One vector is turned by the same rotation once a tick. Each row is the vector after some number of ticks, and that number follows the row.
The counts run from 0 to 62.
[ -4  -8   3  42  43   7   7  47  15  20  34 -18  17  23 -14   2  -4 -22
  -7  14]
26
[  4 -12  12  13  19 -10  32  62   1   9   5 -20  29  -5  -7 -30 -10  -8
 -11  28]
43
[ 13   0  28 -15  24  -8  29  40 -17  -6 -21  -3  21 -26  -5 -10 -19   3
 -22  44]
59
[ 21  -4  34 -16  29  -3  19  36 -24   3 -16   7  19 -28  -3  -2  -6   9
 -33  29]
62
[ -1   4  18 -19  19 -18  41  34  -7  -6 -23  -5  26 -19  -7  -8 -28   0
 -17  41]
56
[  7   0  18  25  50  22   0  18  14  26  30   3   2   8 -15  43  -7 -18
 -20  -4]
12
[ 19  -2  35 -16  27  -5  20  41 -21  -1 -17   4  20 -30  -4  -8 -11   7
 -29  37]
61
[-22  -9 -14  17  24 -19  45  41  22  24  18 -20  32  -1 -15   1 -18 -16
   1   9]
35
[  7 -11  10  12  16 -11  30  60  -3  14   6 -18  31 -10  -4 -28  -6  -6
 -14  24]
44
[ 10   2  21  29  49  26  -2  16  12  21  27   3   1   9 -14  42  -6 -19
 -20   0]
11
[  9 -18  11   5  18 -11  28  63   1  18   6 -18  31 -16  -3 -27  -4  -7
 -15  20]
45
[  6   1  28 -16  25 -11  34  35 -16  -9 -23  -2  23 -22  -5 -13 -20   0
 -20  43]
58
[ 10  15  34  22  47  27  -1  11  11  -1   6   2   1  18 -17  42 -23 -19
 -15  23]
6
[ -7  -7  10 -22  13 -24  50  36   2   7 -17  -9  32 -29  -9  -2 -22  -2
 -14  28]
53
[  0 -17   9 -13  14 -23  47  51   3  27   2  -9  32 -34  -2 -12  -8  -1
 -17  14]
49
[-10 -15  -6  23  33  -4  31  45  19  38  33 -19  25   0 -11   3  -4 -14
  -6  -3]
31
[ -4  -6   3  16  20 -14  34  56   8   5   5 -23  31   2 -10 -28 -19 -15
  -5  35]
41
[-11   2  -1  39  40  12  15  33  18   9  25 -18  13  30 -18  11 -19 -23
  -1  22]
23
[ -8   1   4  42  42   8  11  36  19  15  27 -16  14  28 -16   8 -13 -23
  -2  20]
24
[  0 -13  -1  37  37   5  16  50  14  28  36 -19  21  10 -12  -3   1 -15
 -10   3]
28
[-12   7  -9  28  43  10  19  14  27  20  25 -12  11  16 -24  37 -22 -25
  -2  11]
19
[ 17  -1  31 -16  26  -6  25  40 -19  -7 -19  -1  18 -24  -4  -9 -13   8
 -28  40]
60
[ 14  10  33  21  48  28  -4  12  10   4  12   1  -1  15 -16  38 -21 -18
 -19  22]
7
[  4 -19  13  -7  18 -17  38  54   1  23   2 -11  32 -32  -1 -16  -5  -1
 -19  12]
48
[-18   6  -4  25  44   6  20  14  28  20  24  -7  10  15 -23  42 -21 -22
  -3   7]
18
[ -3   3   8  21  45  14  16  16  24  28  30  -4   8   4 -18  44 -10 -19
 -11  -6]
15
[  5  15  31  -6  38  13  16  -2  20   6  -3   9   1  -5 -14  56 -31 -13
 -17  11]
1
[ -6 -15  -2  33  33   2  19  49  16  33  34 -19  21   5 -12   0  -1 -18
  -7   1]
29
[ -7 -10   7 -23  11 -23  49  38   2  13 -10  -8  32 -33  -4  -4 -21   0
 -13  21]
52
[  9  15  33  -5  35  18  17  -2  19   9  -4  10   1 -11 -17  62 -29 -15
 -17  10]
0
[ -4  -2  16 -21  18 -22  45  36  -3   1 -21  -6  29 -25  -9  -6 -27  -3
 -15  38]
55
[-14 -18  -9  17  27  -9  29  46  22  37  31 -19  28  -2 -13   3  -6 -18
  -4  -3]
32
[  2  -9   7  16  20 -11  32  58   5  10   5 -22  31   1 -10 -29 -11 -10
  -9  31]
42
[  5  17  31   2  41  15  15  -1  19   2  -4   7  -3   0 -15  56 -31 -16
 -14  16]
2
[  7  20  30  14  49  24   3   7  12  -4   2   6  -1  14 -17  44 -27 -16
 -17  25]
5
[-12   5   0  23  43   6  19  14  24  26  30  -6  10  11 -20  44 -20 -22
  -5   1]
17
[-17  10  -8  32  42   7  21  17  24  15  26 -12  13  23 -24  33 -27 -28
   3  14]
20
[ -5  -3   1  39  37  11  12  42  16  14  29 -20  17  26 -15   2 -11 -23
  -6  18]
25
[ -4  -2   8 -21  14 -23  47  35  -4   4 -19  -7  29 -30 -11  -6 -29   0
 -15  31]
54
[-19  -3 -10  14  20 -15  43  44  19  14  10 -23  31   2 -15  -8 -23 -17
   2  23]
37
[-20 -15 -15  15  25 -13  37  42  22  35  28 -22  28  -3 -12   5 -10 -17
  -1   1]
33
[ 13   4  27  29  50  27  -6  22  11  21  23   1   1  12 -14  39  -8 -18
 -21   6]
10
[-16   6  -5  33  43  10  19  20  21  15  25 -12  10  25 -22  25 -23 -25
   3  18]
21
[ -2 -14   7 -18  15 -22  47  44   0  22  -5  -4  35 -37  -4  -5 -12   0
 -16  15]
50
[ -9 -18  -7  27  32  -1  23  47  17  37  33 -18  22   1 -15   0   1 -17
 -10  -3]
30
[  6  21  31  11  46  23   7   2  13  -4  -1   4  -2  13 -19  52 -31 -19
 -16  25]
4
[  1  -7   3  36  34   7  11  46  13  26  34 -19  19  16 -15   1  -3 -19
 -11   9]
27
[-13  -7   0  19  19 -13  38  51  10   5   5 -23  28   6 -13 -21 -20 -12
  -2  33]
40
[  5  21  29   5  40  18  13   1  17  -1  -1   7   0   4 -17  53 -33 -18
 -12  22]
3
[ -4 -12   9 -22  14 -24  49  43   3  19  -8  -6  33 -34  -8  -6 -16   0
 -16  18]
51
[ -9   0   0  22  45  13  17  13  25  28  29  -3   8   8 -20  47 -14 -21
  -7  -3]
16
[-14  -5  -4  13  18 -13  40  48  10   9   4 -25  30   7 -12 -19 -22 -17
   1  29]
39
[ -2   0  10  22  49  19   8  15  21  31  32   0   9   5 -18  44  -9 -19
 -15  -8]
14
[ 15   8  29  26  50  30  -5  14   8  11  20   1   1  13 -13  39 -11 -16
 -20  11]
9
[-16   5  -4  37  43  10  18  27  20  11  23 -15  12  28 -20  17 -21 -26
   0  18]
22
[  7 -17  11  -1  16 -16  33  58   0  24   4 -16  33 -25  -2 -19  -3  -2
 -18  13]
47
[ 13   7  33  26  51  31  -6  16   7   5  12   2   0  16 -16  40 -14 -20
 -18  15]
8
[-20  -6  -8  15  20 -16  43  46  13  13   7 -26  31   4 -16 -13 -24 -17
   2  26]
38
[-20 -11 -14  16  23 -17  40  43  22  31  25 -19  28  -2 -15  -2 -13 -20
  -1   6]
34
[  4   3  25 -17  20 -14  37  38 -12  -9 -22  -4  26 -20  -9 -12 -26   3
 -19  44]
57
[  7 -16  12   3  19 -14  32  59  -4  23   6 -16  33 -25  -1 -22   0  -3
 -15  17]
46
[  3  -2  17  26  47  19   4  19  18  29  28  -2   4   5 -16  48  -3 -17
 -17  -8]
13
[-21  -5 -12  11  20 -18  44  42  23  21  16 -21  30   1 -15  -4 -21 -17
   2  15]
36
